In the rows, zero is written as 128.
Each named turn below is shown by a few rows before and after it. Which turns, in which order, take the first row of each later pair to the second? The first pair is answered.
turn q327:
[111 139  96 171  82 137 142 112 124 131] |-> [137 129  83 142  99 150 153 104 146 153]
[160 137 128 125 126 129 132 148 137 160] |-> [154 129 151 119 113 140 125 158 129 142]
[121 114 116 188 133 124 126 115 103 113] |-> [147 109  93 162 156 132 143 102 128 141]
[157  55 112 107 155 156 131 105 149 111] |-> [118  64 146 146 119 142 109 121 114  65]
turn q118:
[158 134 125 137 109 137 148 157 165 121] |-> [149 137 141 133 103 140 141 163 153 109]
[127 112 147 128  97 144 131 141 137 110] |-> [118 123 134 153  96 123 127 139 128 108]
[109 164 121 135 130 125 141 125 129 170] |-> [122 155 125 115 133 139 145 126 139 175]
turn q410:
[173  60  75 144 225 129 103  94 146 115] |-> [168 160  35 167 138  85 147 127 197 169]
[127 151 105 156 161 126 121 131 126 132] |-> [121 148 110 168 123 123 123 148 135 115]
[116  78 145 154  89 139 136 124 123 119] |-> [127  81 126 129 163 141 129  93 113 158]
[117 134 187  92 102 154 128 134 117 104] |-> [126 145 172  78 154 152 125 116 111 139]
turn q89:
[108 153 128 102 106 122 151 131 130 151] |-> [113 151 116 101 125 116 151 121 131 160]
[118  60 144 126 100 145 112 133 163  88] |-> [ 71 119 159 151 122 113  79 133 104  98]
[146 102 112 100 215 152 113  84 117 141] |-> [150  77 163  82 100 184 133 131 152  88]
turn q926:
[113 158 161  99 130 122 114 136 111 137] |-> [109 113 153 137 109 119 112 139 110  92]
[107 124 148 115 159 116 121 132 114 102] |-> [112 112 137 122 161 111 122 128 118  96]
[122 131 100 141 179 104 124  93  93 158] |-> [101 168 147 114 151 115 114 113  77 154]
[147 147 126 112 160 133 118 139 156 125] |-> [133 150 148 109 138 138 110 149 148 110]

Each pair is two turns apart.
[119 129 122 132 101 139 143 136 147 113] |-> [122 145 106 120 142 132 140 118 138 144]	q89 then q327
[119 103 151 115 109 154 121 149 126  97] |-> [136  96 114 114 175 143 120 117 123 131]	q89 then q89
[ 93 186 152 109 175 120 100 121  84 147] |-> [121 209 110 113 138 105 140 130 144 180]	q410 then q327
[118 147 125 146 106 120 134 138 135 132] |-> [115 128 116 156 139 118 124 122 119 126]	q410 then q327
[134 109 170 125  93 143 129 115 158 137] |-> [135 101 172 117 124 153 118 104 143 140]	q410 then q926
[108 136 162  74 128 161 111 126 134 160] |-> [ 87  88 143 163 101 132 103 128 122  94]	q327 then q926
[130  83  80 154 158 126 123 126 149 115] |-> [124  81 105 123 187 142 108 120 129 122]	q89 then q410
[116 136 129 105 148 132  98 139 126 142] |-> [117 129 143 100 123 139 106 147 133 132]	q89 then q89
[131 108  95 140 203 111 125 100 126 134] |-> [119  86 156 130  92 140 130 144 144  67]	q89 then q118
[ 92 136 158 151 156 114 125 129  46  90] |-> [116 131 110 147 204 104 138 105  67 129]	q926 then q926
[141 128 133 134 169  84 116 131 124 170] |-> [129 149 143 137 152  76 113 140 117 165]	q926 then q118
[111 152  94 189 103  87 140 132 121 142] |-> [160 107 137  79 108 166 158 134 164 152]	q118 then q118
[158  77 114 136 142 109 122 135 154 117] |-> [150 133 125 121  94 107 134 156 170 138]	q926 then q410
[144 118 111 134 168 134 127 114 120 121] |-> [135 108 144 127 132 153 120 128 116  92]	q327 then q89
[ 89 161 154 125 136 125 117 132 113 131] |-> [130 110 144 102 113 157 140 133 161 122]	q89 then q89
[105 133 169 132 154 113 125 133 124 106] |-> [137 121 137 115 169 122 148 121 163 135]	q410 then q89
[152  56 130 127 105 136 132 165 184  95] |-> [162 126  87 115 129 110 150 155 198 172]	q410 then q410
[140 114 105 126 160 147 144 118 138 101] |-> [143 122 123 106 131 158 150 132 151 100]	q410 then q327
[139  95  96 195  73 106 142 143 153  92] |-> [134  57 143 167 101 143 117 137 119  58]	q410 then q89
[134  77 163 118 168 165 115 135 124 101] |-> [137  68 140 146 176 147 117 126 123 100]	q89 then q926
[105 167 153 128 147 128 111 130  92 139] |-> [110 172 142 141  89 119 132 151 125 132]	q327 then q410
[131 116  73 102  99 110 174 152 162 141] |-> [117 149  86 100  96 101 168 158 150 156]	q89 then q327
[115 142 135 153 104 114 110 137 115 116] |-> [121 153 119 139 143 110 108 123 111 143]	q410 then q410
[136 158 150  84 130 140 126 136 118 140] |-> [117 156 158 114 116 127 117 144  98 112]	q118 then q410
[134 126 120 160 110 121 106 125 141 115] |-> [145 156 117 127 128 127 114 120 146 151]	q327 then q926
[164  99  94 129 142 139 143  99 176 144] |-> [159  79 109 137 118 145 141 107 174 113]	q410 then q410
[145  98 145 105 152 144 117 109 148 121] |-> [105 151 143 160 121  99 109 124 118 116]	q89 then q327
[142 123 138 118  62 145 163 153 182 127] |-> [ 93  95 163 170 110 127 111 138  98  73]	q410 then q327
[103 141 134 175  77 105 123 158 112  92] |-> [164  98  90 110 187 138 137 112 144 154]	q89 then q327
[124 105 182 105 102 171 114 149 125  82] |-> [107 155 176  99 169 151  96 127  86 129]	q410 then q118
[137  79 132 127 145 144 122 119 126 109] |-> [144 125 141  85 142 151 130 123 135 150]	q410 then q118
[129 108 159 133 134 119  96 130 109  80] |-> [153  84 138 124 150 128 103 120 131  89]	q89 then q89
